Each row of D is roughly a mix of the hidden directions of one of a few groups.
D, 144 rows:
[[-50 -13 -38  38 -45  18  14   3  28 -30 -37]
 [-17  -5   4 -49 -34  12  -9  27  79   1   3]
 [-29  43 -51 -24  44 -19 -16   0  -9 -37 -35]
 [ 32  36  -6  13 -38 -17  67 -25  40   9  -2]
 [ -9 -57  15  68   5 -22 -29  -9 -33 -15 -14]
 [-22  30 -40  36  22  15  23 -58  13  43 -18]
 [-38  -9 -12 -17 -51   0  42  13 -15 -22  63]
 [ 32 -51  33  13  38   7  14 -27  57  23  12]
 [-13 -19  37 -38  -9  17 -51  54   9 -42  -4]
 [-30   6 -26  35 -20 -15 -26 -55 -14  33  51]
 [-38  22 -28   2 -45 -53   2  15  28 -39 -32]
 [ 52   7   4 -44  26  -5 -49  47  10 -32   5]
 [ 54  24  20 -48  19  20 -31  34  18 -39  10]
 [ 14 -27 -30  21 -23  47  25  29 -52   9  44]
 [ 28   7  43  -9  28 -23  14 -23  20 -21 -74]
 [-22 -42  -5  70 -11 -33  28  -1  10  21  38]
 [-32   2 -22  10 -13  33 -32  48  20  10  67]
 [ -5  12  10 -47   3  13  23  11  -2  16  87]
 [ 31 -31  15 -48 -40  56  -6 -24  14   3  33]
 [ 28  11 -30  17  44  -3 -57   6 -19 -55 -22]
 [ 21 -10  -4   7 -13 -35 -33 -61  -9  55 -34]
 [-25 -53  60  14 -27  -7  -1 -48  29  -8   4]
 [ 24 -52  16  -4  -2 -19  45  -3  -2  38 -61]
 [ -9   0  50  38   4 -37  -9  65  34  15  -7]
 [ -2  28 -45 -23 -28  14  63  14 -21  44 -12]
 [ 27  29 -31 -11  37 -40 -58 -21 -31   7 -25]
 [-19  36 -16 -34   4 -12  11  49  47 -20 -53]
 [-57  -8 -12 -23 -21   6 -25  15  76   3  -4]
 [  9 -20 -35  18 -58  37   7  41 -13 -34  36]
 [-11 -28  -1  12 -31  58 -48 -45 -19   1  32]
 [ 35 -13 -20  16  29 -13 -41 -41  59  16 -31]
 [-24  34 -12  -6 -16 -30  21 -38  48  62   5]
 [ 26  18  -6 -54 -63 -10   2  34  15 -41   8]
 [  2 -23  -2 -52 -54  13  16  19  60  -7  23]
 [  7  10   7  21 -14 -37  23  72  47  19  25]
 [ 43  15  13 -73 -33  24  14  15  27 -21 -17]
 [ 23 -21 -22  33  -5 -48  51   6  51   7  32]
 [ 35  14 -54 -39 -17 -34 -13  13  10 -41  41]
 [-15 -50  24   7 -15 -13 -63  -2 -55 -20  -2]
 [-29  25  40 -26  34  -6 -21  25 -56   1  45]
 [ 53 -35 -19  40  13  58   6  20 -25  20 -10]
 [ 39 -77  16 -11 -11   1  19  -4  12 -52  -2]
 [ 18  34  48 -43 -45   7  38   7 -18 -21 -32]
 [-13 -31  30  14  -3 -17  14 -57  62  29  21]
 [-71 -11 -41  36 -10  23 -13  18  32 -13 -25]
 [-22  43  14  27 -19  19  -5   2  29  31 -73]
 [-10 -12 -45 -21 -14  72  25  33   6 -28 -22]
 [ 22  47  50  29  21  20  23  33  43  15  25]
 [ 25  -8  16  22  30   1 -61 -60 -26 -14 -26]
 [-44 -40  32  35 -38  17   6 -38   3   4  46]
 [-27 -64   1 -28  30  22 -34  -8  16 -51  -8]
 [ 17   0  -8 -10  -1   9 -23  25 -96  13   9]
 [-13 -30   7 -25 -25   8  38  27 -39 -19  68]
 [  6 -16 -12  15 -16   5   4 -30 -38  78  41]
 [  3  36  -7   5 -21 -31 -55  54 -20 -24  38]
 [ 43 -52  23  -6  29  -3 -37  -4 -46 -40  -5]
 [-48 -28 -22  38 -34 -44  35 -12  16  26 -25]
 [-42 -15  31 -11  -2  66  29  33 -32 -24  -3]
 [ 52  23  19 -42  60  -3  17  25 -31  16   0]
 [-39   0  41  10 -38   5  54  13 -15  47 -30]
 [-33  16 -32  -3 -21  28  14  12  28 -35 -72]
 [  7  22   1  -2  37 -17 -38 -21  42 -24 -69]
 [  6  17   7 -76  16  49 -46 -15  -4   2   2]
 [  6 -16  -2   8 -48   8  44  44  65 -10 -11]
 [ 28  50  -1 -24  14 -29 -40   8  -9 -64  18]
 [-19  68 -35  30  14  32 -13  37  14 -10 -32]
 [  8 -58 -31 -31  21 -27 -13  40  35 -35  21]
 [ 10  -4  34  23  23 -12 -44 -49  13  45 -46]
 [ 36  18  18 -40  -9  20 -24  57 -19 -20  50]
 [-27 -15  54  -1 -11  -4  57  13 -26  43 -35]
 [ 15 -66 -46  -8 -17 -32 -19 -25 -15 -30  32]
 [-28 -13 -25   6 -74  20  50   4  -9   9  31]
 [-16   1 -15  67   7 -16  39 -26 -24 -12 -54]
 [-45  34 -14  42  -9  -1 -28  25  26 -25 -57]
 [ 24 -22   4  30  58   0  53 -21 -42  29  -5]
 [  8  58  21 -47  -5  60  29  19   6   4   8]
 [ 80  -2 -18 -17  28  -6 -36 -21  32 -12  19]
 [-34   1 -21  47  -6 -78   3 -13 -27 -11  12]
 [ 16 -13 -24 -50  16  12  69  21 -40  22  -7]
 [-28 -29 -26  30   6 -28 -50  -8  23 -51 -37]
 [-65 -29 -34  14 -18 -17  10 -20 -42  31 -30]
 [-45  -5  23 -22 -13  53  43   9  22  42  31]
 [ 25   8 -52 -16  19 -65 -18   3 -19 -44 -13]
 [ 39  10   3 -38  65  18 -20  49   7 -12  22]
 [-46  30  -5  -5  -1 -37  -5 -41  18  35  58]
 [-57  17 -23  -6 -35 -33 -22  24  52 -23 -20]
 [  4   2  70 -38  25   5  33  -4  22  29 -41]
 [-43   8 -12  37 -26  28  38   5 -32  46 -41]
 [  0  18  16   7  -1 -15 -34 -16  34 -22 -85]
 [ 21 -21  38  -3  70  16  13  15 -43  -4  37]
 [  7  20  11  14  71 -16 -40 -30  21  40  20]
 [  2  64 -12 -23 -42  -8 -28   9  -1  16 -59]
 [-17  45 -26 -19  -6  15  32  62  18 -47 -12]
 [-19   1 -14  13  66  51   1 -14 -45  22  27]
 [-51   8 -47 -37  40   6  23   6 -20   8  48]
 [-61  13  14  29 -18  15  -8 -39   6  20 -60]
 [ 19  20   8 -10  50  64 -41  -6  14 -40  11]
 [-61  -8  10 -11   7  28   9  14 -16  -2  76]
 [ 63   8  28  -7   3  27  30 -10 -14  59  27]
 [ 32  27 -54 -15  53 -24 -41 -20   0 -27   4]
 [ 25 -50  22 -17  10 -40  -8 -55  -8  37  31]
 [-14 -13  25  43  -7  -5 -52 -50  20 -21 -47]
 [-43  -1 -18  -3 -45 -49 -44 -34 -10 -20  32]
 [ 32 -42 -26 -47  -7  -3 -16  20 -15 -41  54]
 [ 24   3  74  51 -11 -14   6 -41   6 -10 -18]
 [  9 -16 -69 -41  41  -8  19  11  45 -10  -5]
 [ 24 -30 -14 -24  -8 -15  -4  15  -6 -89 -21]
 [ 59  24 -19 -25 -61 -15  -5  16  26 -31  15]
 [ 10  18  58  -5  -6  25   1  46 -51   5  45]
 [-61   0 -15  51 -33 -29 -28 -34  11 -14 -18]
 [ 32  28 -39 -23 -39  -7  21  37  42  -2  45]
 [-17  20 -60 -37 -15 -46  35  -3  23  37   4]
 [-50 -10 -14 -55   5  19  43  28  -2  -3  47]
 [ 25 -26  55  36  36  -1  -6  -7 -46  -1 -44]
 [-21   7  15  23 -27  65  24  57 -18 -22 -16]
 [ 37  31  -7 -50 -20  25  19 -54 -29 -21 -25]
 [-12  67  10 -34 -31 -45  32  22 -20   1 -20]
 [ 63  35  19  -5  37  30 -31  12   9 -13  44]
 [  5   1  18 -73  20  38  -4   9  53  22 -12]
 [-55  16 -24   6  18 -68 -16 -35 -23  -8 -15]
 [ 27  45  20  42  -8   6  32 -50  49  10 -10]
 [ 21 -19 -16   1   5  13 -25  21 -87 -19  27]
 [ -6 -26 -17  35  14 -33  45  42  14  28  54]
 [ -3 -18 -53 -24  -2  13 -62 -47 -28 -17 -11]
 [-51  11  -3  17   5  19 -12 -29  40  -3 -72]
 [-24 -15 -28  15  23 -41  15 -54 -62  -1  11]
 [ 32  41  -5 -37  30  53  13 -16  38  35 -18]
 [  9  20  -8 -65 -18 -12  34  39  43 -22 -29]
 [  8  13 -42 -15  55  39 -42  -6   9 -48  13]
 [ 45 -55  31 -12  29  31  12  38 -22 -35   1]
 [  9  -6 -50  19 -11 -33  29 -44 -51  36   9]
 [-23 -19 -27  17 -44 -41  29  53   4  25  36]
 [-18 -56  34  55   2 -18   8 -17 -20  44 -22]
 [-66   6 -47 -17 -25  14 -22  11  32 -31 -29]
 [-27 -67  20  43  -6 -36 -22  -4   6 -22 -36]
 [ 14  16 -33  54 -22 -23 -44   1 -34 -47 -19]
 [-37 -12  13   7 -36 -40 -27   3   5  -2 -76]
 [-17  -9   7  84  38 -22  -8  -6 -26  25  16]
 [-34  21  53  30 -21 -17  29  45 -22  38 -18]
 [-19   0 -13 -24 -42   3  74  18  41   7  29]
 [ 19  26   1 -77  21 -40 -21   2 -31  -5  28]
 [-32 -49  -3   9 -32   4   5  37 -13 -63 -32]
 [ -9 -25 -24  47  36 -29 -43 -15 -27 -31 -41]
 [ 36 -14  -8 -16 -17 -18  20 -10  55  -8 -72]]
In each list below, four rows fit none of the groups, and each other row fits one group, some only roughly. Which are they? Name them in the order they come.
  j_182: [  0  22 -85  16 -51  -1  14  -8  -7  17   3]
  j_493: [-23 -31   7   8 -14  85 -15 -25  25  21 -14]
  j_438: [ 28  46   3 -31 -53  52  31  23 -12  -8   9]
  j_984: [-28  -5  12  27 -44  -3 -24 -43 -48  51   6]
  j_860: [ 45 -38 -35  23 -49   1  17 -23 -25  34 -32]
  j_928: [  3  -9  80  -8 -10 -24 -21  50 -14  28   7]
  j_539: [-23 -12  13 -12  26  23 -19  26  81   7  37]
  j_914: [-41  13   0  43 -15 -41  31   8 -21  57 -28]
  j_251: [ -6  42 -43 -46  36  58  27   1  -6  -4  -3]
  j_74: [ 50  17   9  12  13 -19 -28 -75  -6  33  11]
  j_366: [-12   7 -18  18   6   9 -26  35  10 -20 -88]
  j_855: [ 31  28 -43 -28  24  -5  11 -29  41  53 -29]
  j_928 j_539 j_74 j_366
  j_189: [-40  -7  -4  59 -52  38 -16 -27 -19  13 -18]
  j_143: [-16  19  21 -63 -26 -13 -41 -35  45  -2 -18]
  j_690: [-55  26  -2  -3  11  -2 -68 -19  34   3 -34]
  j_617: [-11 -12  32 -33  63  11  30  12 -14 -21 -55]
  j_850: [ 15  23 -21 -50  26  -6 -24 -30  -1 -41  60]
  j_367: [  0 -64  -1 -26   8 -13  -9  60 -19 -24  38]
  j_42: [ 18  -8  38  53 -44 -54  -8  10 -23 -14 -25]
  j_836: [ 40  12  60  16 -51  45   9  18 -14  -2  17]
  j_126: [ 27  61  28   2  -6  42  33  25  38 -25 -20]
  j_9: [ 38 -29  -4  39  21   1  26 -18  37   0 -67]
  j_12: [-51  46 -26  -9   5  43  -9  36 -48  -3  -8]
  j_850 j_126 j_9 j_12
  j_477: [-28  -4  23  56  11   2  68 -28  13  25  17]
  j_721: [-11  60 -20  24 -13  -7 -30 -53 -29  40   4]
  j_651: [  7  29  16 -17 -18 -50  21  37  61  -8 -35]
  j_145: [-22  15 -13  44 -58  17  15 -18  20  47 -40]
  j_495: [ -2 -22 -34  58  -4   8  22 -61  17  27 -28]
  j_771: [ -8 -58 -11  41 -44  42  15 -11  11   7  41]
  j_58: [-27  18  45  49  16 -61 -24  19  -7 -17 -20]
  j_53: [ -9  36  14 -38  56 -31   6  17  59 -13   0]
  j_838: [-15  15  37 -25  39  -2  46  20 -62   4  27]
  j_782: [ 35   0 -34  46  23 -38  31  -7  -5  41  43]
  j_446: [  9  57  17  20  52  48  23  31 -18  -3 -14]
  j_721 j_495 j_58 j_446
  j_720: [-26   7 -13  58  16  25 -16 -21  65 -33  10]
  j_808: [-75  15 -61  12   9  20  -6 -13   3  25  -5]
  j_809: [ -4  37 -42 -33  42 -37  -1 -39  23  40  -7]
  j_644: [-37  24 -33 -11 -49   8  33  10 -37  17  52]
  j_779: [-16   0 -56  37  46   2  -8  -8  35 -24 -48]
  j_204: [-52 -29 -62 -25   9  -5   9  25 -13 -43  18]
  j_918: [-23   3  -9  -6 -46  38 -13 -38  34 -36 -53]
  j_35: [-38  35  -8   1 -20  26 -32 -12  61  18  46]
  j_619: [-16 -51  -4  23  20   5  71 -14  24  34  16]
  j_181: [ 30  33 -47  10  -5 -42 -16  18  56 -23  28]
  j_330: [  8 -47 -47  -5  -2 -15  35 -25  34  56 -16]
  j_483: [ 40   8 -36 -12  67   5  23   8  38  11  35]
  j_247: [-34  23   0  24  44 -33 -63  23   9  26  22]
  j_967: [-29 -56  40 -11  20   2  16 -40 -28  49  -7]
  j_699: [-43 -36   5  24 -21  11  25 -43   7  65   7]
  j_779 j_181 j_967 j_699
  j_167: [-23 -16   7 -21 -12 -19  28  40  26  59  53]
  j_946: [-35   2 -44  20  11   6 -47 -54   2 -31 -36]
  j_643: [-13 -18  25 -37  45  -1  53  -7 -38   1 -48]
  j_774: [-22 -13  51 -24  14 -44 -45 -27 -35 -30  18]
  j_933: [ 48 -10  34 -25  33  28 -12  41  18  28  45]
  j_121: [  5  15  -9 -29 -37   0   7  77 -47   0 -22]
  j_738: [ -4  32  13  -1 -22  37  23  56 -11  18 -63]
  j_281: [ 68 -24 -12 -31  27  -8 -14   9 -52  27 -16]
  j_437: [-20 -34  36  53  38 -39  38  11  -6  28  -8]
  j_804: [ 30   4   0 -78 -12 -14   2  14 -15 -25 -52]
  j_663: [  4 -21  -8  15  25 -65  63 -12 -18  18  26]
  j_531: [  9 -16  50 -34 -54  34  22   4  -4   3  51]
  j_167 j_946 j_121 j_531
  j_778: [  4 -29  48  15 -14  31  18  -6 -37  67 -20]
  j_397: [-64 -32  -5  32  -8  61  -5   6  20  -9 -24]
  j_707: [ 20 -36  29  -7  43  33  25  11  14  53  44]
  j_173: [-21  21 -12 -40 -16 -38  -9  19 -16 -78  -7]
  j_965: [-31  29 -24  34 -20 -56 -19 -24 -37 -35 -20]
  j_88: [-12  -4 -43 -36  38 -21  -7  26 -17 -70   8]
  j_538: [ 70  13  -2 -14  -6  47   6  39  10  17  41]
  j_317: [ -8 -67  39  -5 -26  12 -21 -34  18  16  45]
  j_432: [-17   0 -39 -28 -30  48 -13  60  25 -31  -4]
  j_612: [ 39 -37  44  36  37  18  30  29 -19   1 -35]
  j_461: [-42   0 -24 -27  27  38   6  26  62   0 -37]
  j_605: [-22 -75  -5 -13  22   1  26 -40 -15 -41 -13]
  j_345: [-60  12  -7  46  29  24  49 -22 -28  -8  -8]
  j_8: [  4 -52 -12  22 -51  30  43 -48  -6  -6   9]
  j_538 j_317 j_612 j_345
  j_235: [-65   5 -16 -30 -46 -11 -41  11 -26 -28 -16]
  j_140: [  3 -28 -31  45   1  42 -17  27  66   8 -10]
  j_315: [-35   5 -11 -46  47  51  11  21  29   0 -38]
  j_371: [-31  16 -39 -45 -29 -14 -27  34  -4  11  58]
  j_33: [-38  34  13  14 -26 -30  79 -12  -8   0 -10]
  j_963: [  7  33 -33 -35  -8 -39   0  -4 -64 -44  -3]
  j_160: [-30  51 -23   6  37  23   2  51   7 -19  46]
  j_31: [-35   1  18   3  56  10   6  13  51   0 -59]
  j_637: [-53 -28 -36 -40 -40  28 -12 -37  19 -16   6]
  j_865: [ 41  20 -69 -11  17 -15  -9  33 -24 -44  -8]
  j_235 j_140 j_371 j_33
  j_389: [ 14  35  33  33 -17  30  -2 -31  25  68  -8]
  j_352: [-58 -31 -15   3  -8  17  19 -24  65  14 -30]
  j_412: [ 66 -26 -48 -33   9 -25  24  13 -20 -16  24]
  j_196: [ 26  67  27  -2   5 -11  18 -46 -51  -4  11]
  j_820: [ 14  24  -4 -25 -36  -1  27  58 -35  17  53]
  j_937: [-34  14   4  58 -21 -24 -42   3 -29  53   8]
  j_440: [  3  61 -25 -25  33 -12  56  37  -9   7 -16]
  j_405: [ 21  10  31  10  50  55 -15  47 -23  31  -9]
  j_489: [ 36  33 -49   5  22  11  46   8 -44 -34  21]
  j_909: [-29  36 -44 -28  13 -15 -17 -37   3  44 -47]
  j_842: [ 37 -19  26 -62  24 -38  45  -6   9  22  16]
  j_70: [ -3 -21 -69 -23 -39   6 -50   5   9 -23  26]
  j_811: [-28 -13  38  11  20  23 -22  70 -37  14  28]
  j_196 j_440 j_489 j_909
  j_713: [ 56  44  16 -32  17  16 -48 -20 -19 -18 -29]
  j_83: [ -4 -10 -69  30 -24 -49 -34 -20  23  16  -7]
  j_543: [ 48  42 -10 -48 -30 -26   3  12 -43   4 -33]
  j_944: [ 11 -13 -13 -61 -16 -24 -46   5  28 -45  34]
  j_305: [-49  47  -9  60  -1  25 -17 -12  18  30  23]
  j_473: [ 28 -43  20 -21  -6  68  33 -11  31  28  10]
  j_597: [ 17  59  23  22 -49 -18  10   3  28  14 -51]
  j_296: [ 12  41 -33  46   1  -3 -36 -55  20 -29  22]
  j_880: [ -8 -20  24 -19 -14 -34  10  10 -26  66  56]
  j_616: [ 33  35  13 -64 -29   3 -15  49  12 -26 -14]
  j_535: [ 24 -60   8 -51 -17  -8   8 -25 -43 -10 -35]
  j_109: [-36  20  -1 -18 -21  -7 -45  66  10  13 -43]
  j_656: [-10  27  41 -23   5  -2 -53  16  -3 -10 -70]
  j_944 j_296 j_880 j_535
  j_652: [-12 -46  18 -18 -12  -9 -64 -60  14  -9  -9]
  j_261: [-55  15  14   3 -13 -38  42 -50  28  31   4]
  j_687: [ 11  25  31  -4  59  13 -46  30 -51  14  -7]
  j_99: [-59  47 -14  -6 -37  10  32  34  10 -28  25]
  j_827: [ 43  19   4 -72  39 -41  13  -8  10 -13   3]
  j_715: [ -4 -44   7  52  13  19   1 -35  24   5  63]
  j_941: [ 41  12 -37  32  48 -16 -51  16  25 -30   2]
  j_402: [-56  14  30  51  16  48   5   0  21  13  33]
  j_141: [-28  28  -9 -74  -6 -18 -40 -18  24 -14 -32]
  j_338: [ 39 -32  -7   3 -27 -11 -47 -71 -10   6  17]
  j_652 j_261 j_941 j_338
  j_950: [ 41 -59  14 -34   3 -16  18 -11 -41  24  41]
  j_350: [-23 -11  22   0 -10 -60  40  30  31  51 -12]
  j_789: [ 32 -10  40  26 -29 -47  15 -49 -21  17  37]
  j_383: [  6  33 -24 -24 -14  87  13  19  11 -19  -8]
  j_726: [ 26 -59  -2  23 -16  23  17  62  36 -13   8]
  j_614: [ -4  12  55  19  56  43 -10  38  20 -25  -6]
  j_348: [ 64  -1  22  38  -8  50 -24 -14 -10   9  41]
  j_328: [ 25 -64  48 -40  26 -15   3  -5   8 -38   6]
  j_488: [  1  20   4 -71  34  -5  -7 -53 -37  13 -14]
  j_355: [ 27 -17 -61 -20 -18 -18  36  -1  34 -50  21]
  j_303: [ 21  57  18 -43  24 -34  49  15  22  13 -17]
  j_999: [-31  21  23 -24 -72  -7  -4  -3 -15  -5 -56]
  j_956: [  0 -27  17  22  -2   5  -1 -87  11  18  41]
  j_350 j_726 j_303 j_956
  j_34: [ 70  31   7   0  27 -25   3  43  -9  14  42]
  j_886: [-10  40  37 -11  46 -38 -37  15  40  30 -18]
  j_104: [ 29  17  48  38  17 -53   6  18  15 -36 -35]
  j_66: [ 12  40  15  37  -5 -69   6 -35  19  37   1]
  j_165: [  9 -34  -6  36  60 -23  11   6 -44  26  41]
  j_428: [-17 -40 -19  65 -39  -2  46 -30  -5  -8  -7]
  j_515: [  2 -14  63  27 -62  29  20  -4  15 -17 -25]
  j_448: [  7  17  28 -37  16   7 -12  51 -66  -6 -34]
  j_537: [  5 -13 -20  72 -32  48  22  -7 -29 -20 -15]
  j_915: [ 50 -54  29   3  26 -10 -35 -40  -2  12 -32]
  j_288: [ 19  19  11 -41 -24 -39   8   5 -35 -15 -70]
  j_595: [-58 -10  54   6 -40  12  27 -10   9   8  44]
  j_611: [  2   2  14  -9  35  60  -6  64  -7 -16  39]
  j_54: [ 41 -24  -4  49   6 -12 -63 -15 -10 -43   8]
  j_104 j_66 j_515 j_611
  j_206: [-47  22   5  36 -53 -27  52  14 -10   1  22]
  j_658: [-15  -2  57   2 -15  -8 -19  64 -14 -50  13]
  j_283: [ 25 -24   5   1  32  14 -22  13  78  11 -43]
  j_921: [-47  29   7  17 -19  11 -19  36 -31 -67 -11]
  j_322: [  7 -22 -49  -2  34  16  50  -2 -32 -43  37]
  j_3: [ 19 -79  25   4 -46  -6   8 -39 -13  -5  -1]
  j_276: [ -9  39 -58  -3  15  17  22  44   9 -42  38]
  j_519: [ 44 -28  47 -11  13  -4 -24 -30  -7  33 -57]
  j_200: [-24 -43  35  -1 -69  12  22 -16 -40   9   8]
  j_734: [ 15   6   6  25  17 -56 -16  41 -38  -1  58]
  j_445: [ 20   2  -7  43  -9  54 -41  39 -38 -23  25]
  j_193: [ 61  46   5  40  34   2 -19 -24  17  22  30]
  j_769: [-49 -16 -55 -16  45 -43 -13 -16   7 -22 -19]
  j_991: [ 16 -25 -26 -18   5  -9  24  -3  60 -69  16]
  j_206 j_658 j_283 j_322
